Rotation paths and how fast each direction turns (degrees each step):
Each turn is a multiple of 5 degrees from 10 to 175, or 0.
Each row of a path follows its step; steps can be skipped.

step 0: 15,11,-14,-5,10,-22,-6,-18,1,11,-18,18,25,-4,-10,-10,14,8,-15,-18,-12,-3,5,-19,-9,0,-8,-3,-12,7,-7,2,12,1,-18,-8,-10,0,-7,-5,0,-14,19,4,-4,-25,-25,15,-1,10,2,-25,-3,-6,14,-7,-12,-5,-3,-2,25,-5
step 1: -12,25,3,-16,7,-20,7,-12,-5,16,-19,20,17,7,1,4,2,10,0,-7,-5,-14,17,-15,17,-3,0,-18,12,-18,-8,21,-9,-14,-13,-6,-5,18,-7,-3,-8,0,10,13,-12,3,-5,-1,5,-6,1,-8,-1,-21,10,-3,-25,-18,-4,9,18,-25
step 4: -14,6,9,-15,-9,-19,-2,-27,4,14,-8,3,3,-10,-5,24,-3,-4,-13,-20,-9,-11,-5,3,-11,-17,-10,-15,0,3,5,-15,13,-5,-15,-17,4,28,-1,-9,-26,0,10,-1,0,-12,-22,17,-23,9,-12,2,-9,-15,11,-9,-3,-1,-2,-4,14,-12
step 5: 12,4,-2,-19,-15,-15,2,2,-10,11,-12,18,-1,2,-22,29,-14,17,-8,-8,-4,-4,-3,0,1,4,-2,-8,11,16,4,1,4,-4,-7,-17,-1,3,4,-10,-22,15,2,11,-1,-16,-6,-1,-9,6,-10,-12,2,-10,17,-5,-41,-30,11,9,15,8
step 8: 6,11,-10,5,-1,-8,3,6,-6,24,-4,24,15,8,-20,16,2,-21,3,-15,-5,1,15,-5,-2,6,3,-21,-16,9,-8,9,0,14,1,2,1,18,-13,4,-34,-14,12,0,-14,-3,-21,20,-1,9,-11,-12,-20,-8,11,-4,-5,-19,-15,-10,9,-6
step 10: -2,4,6,-17,10,-7,-15,-11,3,31,-5,6,24,4,-23,-9,10,15,-5,-4,-9,-7,5,-17,-11,1,4,-5,-2,20,8,11,-18,8,-17,-3,-4,-14,1,-7,-15,12,30,0,20,-3,-27,0,15,4,7,-3,-14,-13,15,-11,-9,-9,14,9,5,2
step 11: 1,16,13,-16,25,0,-1,-21,4,46,-3,16,10,12,4,-1,-3,16,12,-8,-5,-15,-3,-22,-6,3,-13,-6,1,-11,-10,-4,9,-1,-9,-2,-12,4,3,-9,-9,-6,-3,2,-5,-7,-13,8,1,22,3,-3,-15,-5,15,-3,-2,-18,10,2,23,-25
step 12: 6,8,12,-13,-2,2,4,2,-4,13,-15,12,16,0,-8,9,-2,2,-4,10,7,-35,7,-19,17,-22,7,-28,-5,-4,3,-10,0,-4,-12,9,1,20,12,-8,-16,-10,5,-10,0,-13,-25,20,-12,5,-8,-6,1,1,7,-19,-21,-20,0,11,1,-21
step 14: -9,16,12,-2,-7,-1,-20,-20,15,14,-15,-2,2,2,-3,5,-1,12,3,-18,-8,-9,-5,-3,-16,-15,3,-6,-1,19,0,1,-8,-6,0,-8,-11,19,4,1,-26,8,17,23,8,2,-31,8,2,7,-2,26,6,-11,8,13,-31,-3,-10,0,7,-21
step 15: 0,16,5,-30,-11,4,12,-18,5,15,-17,15,-18,5,-11,20,-8,18,3,-12,2,-13,3,-18,-17,2,-4,3,-16,5,0,-9,4,6,-9,-14,7,-4,-10,-18,-21,-8,17,13,2,-16,-19,27,1,10,-7,-1,2,-9,-2,9,-13,-23,-1,-10,9,8
Directions:
4,-4,0,3,2,5,-2,0,5,-3,0,0,5,1,-4,-2,0,5,1,0,4,1,-4,5,6,1,-2,3,5,8,3,4,0,-4,-3,0,4,-5,3,2,-2,1,-1,-5,5,8,1,7,2,-2,1,0,-1,-5,2,2,-2,4,-1,8,-2,1 -> 100
4,5,-4,5,2,2,0,3,5,-6,-4,3,2,-4,2,2,-6,2,1,-2,1,1,-1,-7,0,-1,3,1,-1,4,-1,3,1,-5,1,4,6,9,-6,5,1,-2,3,-3,-4,-3,1,-3,8,0,3,3,3,1,1,-1,-1,-1,2,-2,-2,-4 -> 60
-2,-3,-4,-1,3,-4,7,0,-5,-3,-2,1,2,5,-5,-3,-8,2,5,-5,-1,2,2,-3,-2,2,1,0,0,4,4,0,-3,2,3,6,-4,-4,-1,1,-1,0,3,3,-1,-3,1,6,3,-4,2,-4,0,3,2,-3,3,-7,-1,3,0,10 -> 145
2,-1,-8,1,-5,3,7,2,0,-2,1,0,-6,-1,-1,3,4,0,-1,0,1,2,9,2,-5,3,-4,3,3,7,6,-1,2,4,0,0,-1,3,0,1,-5,-1,-5,0,2,-1,2,-4,2,3,-6,8,-3,-3,-1,0,0,-2,-1,1,4,2 -> 35
-14,4,-2,-3,0,1,-3,-3,3,-2,-5,2,-1,-3,-1,0,1,-1,0,-1,0,0,-3,-1,7,5,0,-4,4,4,3,-2,-5,2,-2,-4,-5,0,-1,3,1,-3,3,-4,0,0,5,-3,0,1,-2,-2,-2,-6,-4,-6,5,3,5,-1,-2,1 -> 120
